[136 181 121 126  88 175 109  95  93 102]  Q
[ 95 163 147  95 189 174 180 139 128  71]  E
[ 96 133  67 128  73 115  98 109  99 109]  B
[117 124 124 121 111 140 123 112 112 100]  P
[117 123 117 117 117 123 123 123 126 117]  A
[109 109 138 125 125 117 125 117 125 109]  N
[124 174 174 166 179 142 130 107 100 173]  Z
[ 95 163 118  95 189 174 180 139 127  71]  M
[112 159 164 158 177 143 133 107 103 158]  D
all A: [117]  1 3 4 5 10
all A: [123]  2 6 7 8
howmany N: [125]  4
all N: [125]  4 5 7 9
howmany E: [148]  0

[ 97 159 130 150 125 168 136 106  84 130  84 109 101 113 120  78 168 158
 124 173 131 139  84 143]  F
[141  77 117 116 127 130 138 122 152 137 130  93 144 147 133 144 150  61
 151  87 115 163 132 102]  G
[114 154 116  99  93 167 178 184 142 146 105 131 119 116 109 130 108 131
 151 126  98  96 108 107]  K
[113 114 162 169 136 168 174 126  61 136 150 123 126 123 137  96 138 135
  95 121 138 136 147 116]  X
[141 150  81  81 113 185 114 145 126 130 124 118 155 102 137 128 118 109
  88  95 143 126 157  96]  H
howmany F: [130]  2
howmany X: [138]  2
howmany K: [130]  1

[202 178  89  62  89 201] : U
[ 86  86  66  63 137  63] : V
[113  67 113 104 104 104] : T
[113 135 193 102 137 114] : L
all V: [63]  4 6
all U: [202]  1
howmany U: [201]  1
howmany V: [62]  0
howmany T: [113]  2

[ 94 160 133 119 148 133 159 125 153 141 149 114 128 114 120 119 106 150
 155 174 126  92 162  82 120 104 131 149 120 126 103 115 135 136  97 139
 112 150  89 132 132 141  81 100 178 111 168 146 164 142 135 108 145 117
 144] = R
[108 161 133 139  90 145 120 133 147 161 121  95 148 143 131  66  96 111
 163 105 102 159 126 105 139 135  93  83 112 122 138 143 157  82 103 141
 121 101  93 103 119 138 107 130 183 132 134 110 137 114 132  96 125 146
 109] = S
[ 83 137 183 116  91 117 133 127 149 165 134 105 144 124 125  85 108 133
 165 144 101 111 124  96 136 119  96 126  96 116 114 124 134 119  76 127
 112 114 115 148 119 141  85 112 119 110 163 127 138 123 115  79 148 116
 141] = C
[165  77 158  77 102 104 112 141  95 135 171 141 150 141 120  92 125  91
 146 155 122 123 106 153 125 126  77  77 137 134 141 121 125 110 120  77
  91  84 132 136  94 156 129 120 119 121 140 133  94 105 177  91 110 140
 164] = W
howmany W: [141]  4
howmany C: [134]  2
howmany C: [126]  1
howmany S: [157]  1
all W: [120]  15 35 44

[154 174 151 147] : bafev
[ 82 106 174 106] : lonu
[146 174 174 174] : gozi
[ 81 155  81  81] : misa
all misa: [81]  1 3 4
howmany lonu: [106]  2
howmany lonu: [82]  1
all lonu: [106]  2 4
all gozi: [174]  2 3 4
all gozi: [146]  1
howmany gozi: [174]  3

[150 170 121 193 116 149 120] : Gekop
[ 75  96 143 103 181 136  80] : Ninam
[159 111  72 186 142 178  88] : bokov
[ 90 101  90 112 149 112 112] : ronim
[115  65 130 115  65 115 194] : dulo
[127 169 175 174 118 178 112] : vope
[ 90 111 173  85 149 141 112] : riz
[130 100  81 102 141  87 135] : lonir
[159 111 114 107 111  78 165] : zem
all ronim: [112]  4 6 7
all dulo: [115]  1 4 6

[138 111 111 118 122 163 135 157 167 147 128 109 127 125 100 137 128  87
 131 111 134] : Tes
[164 142 131 104 116 105 118 127 106 134 115 117 167 115 151 117 118 146
 149 131 140] : dumu
[ 98 101 130 163 117 117 158 138 131 133 145 146  70 139  94 130 180 122
 146 130 130] : Luza
[139 123 120 118 114 134 116 123 121 121 138 131 130 120 118 136 125 117
 151 120 132] : mevir
[145 106 157 118 143 125 122 121 115 147 124 146 116 132 125 146  91 120
 124 157 130] : duge
howmany Tes: [109]  1
all duge: [145]  1
howmany Luza: [130]  4
howmany mevir: [120]  3

[169 150 130 169 163] : torip
[124 167 104 156 168] : vasek
[154 123 163  97 144] : mes
[ 98 144 146 131 135] : puzug
[144 119 185  76 168] : Leki
[158 119 158 171 118] : Lopu
[159 115  60 184 128] : Ter
[167 167 149 113 172] : buf
[ 99 159 113 150 150] : vap
[ 96 100 130  90  90] : furem
[112  87 114 157  83] : Raku
howmany furem: [90]  2
howmany Lopu: [117]  0
howmany torip: [130]  1

[104 104 195 100] : Nin
[105  69 105  69] : gulal
[167 167 167 166] : Dez
all Dez: [167]  1 2 3
all Nin: [104]  1 2
howmany gulal: [105]  2
all Nin: [100]  4
howmany Dez: [167]  3

[ 59  58  59 113]  bug
[113 130 124 113]  beni
[ 86 125 139 133]  Bom
[114 137 124 142]  Las
[ 59 130 124 113]  bigil
all beni: [113]  1 4
howmany bug: [59]  2

[123 123 127 127 127] : ret
[159 152 124 118 125] : Gab
[152 152 104 126 152] : tibil
[105 127 127 127 126] : Lek
[ 75 173  95 105  75] : guzas
howmany tibil: [152]  3
howmany guzas: [105]  1
howmany Lek: [127]  3
howmany ret: [127]  3
howmany ret: [123]  2

[130 138 134  87 134 101 145] -> Fumat
[138 127 138 135 132 125 129] -> Tati
[142 105 125 173 101 128 116] -> bet
[138 131 135 138 138 136 120] -> susog
[135 149 131 130 115 149 140] -> Kog
[123 125 135 122 122 122 123] -> dako
[155 122 129 124 118 136 118] -> sego
[141 134 125 128 124 140 105] -> naka
[133 133 157 112 122  92 151] -> padil
[130 136 141 118 138 119 137] -> likib
[ 95 123 123 123 109 181 109] -> Duvot
[152 122 115 138 117 146  98] -> purog
howmany padil: [122]  1
howmany Kog: [115]  1
howmany dako: [122]  3
howmany dako: [123]  2
howmany susog: [137]  0
all dako: [122]  4 5 6
all Duvot: [123]  2 3 4

[130 130 127 130 127] : Zik
[112 145 129 127 146] : detut
[145 130 127 129 130] : vuk
all Zik: [127]  3 5
all detut: [146]  5
all Zik: [130]  1 2 4
all vuk: [130]  2 5
all vuk: [145]  1
howmany Zik: [130]  3
all vuk: [129]  4

[144 145 108 144  91 144] : Tevob
[145 136 114 102 105 136] : naf
[139 133 108 133 133 134] : Vetin
[134 137 132 134 137 128] : Vot
[127 137 132 128 128 128] : ruk
howmany Tevob: [144]  3
all Vetin: [133]  2 4 5
howmany Vot: [136]  0
howmany ruk: [127]  1
howmany naf: [104]  0

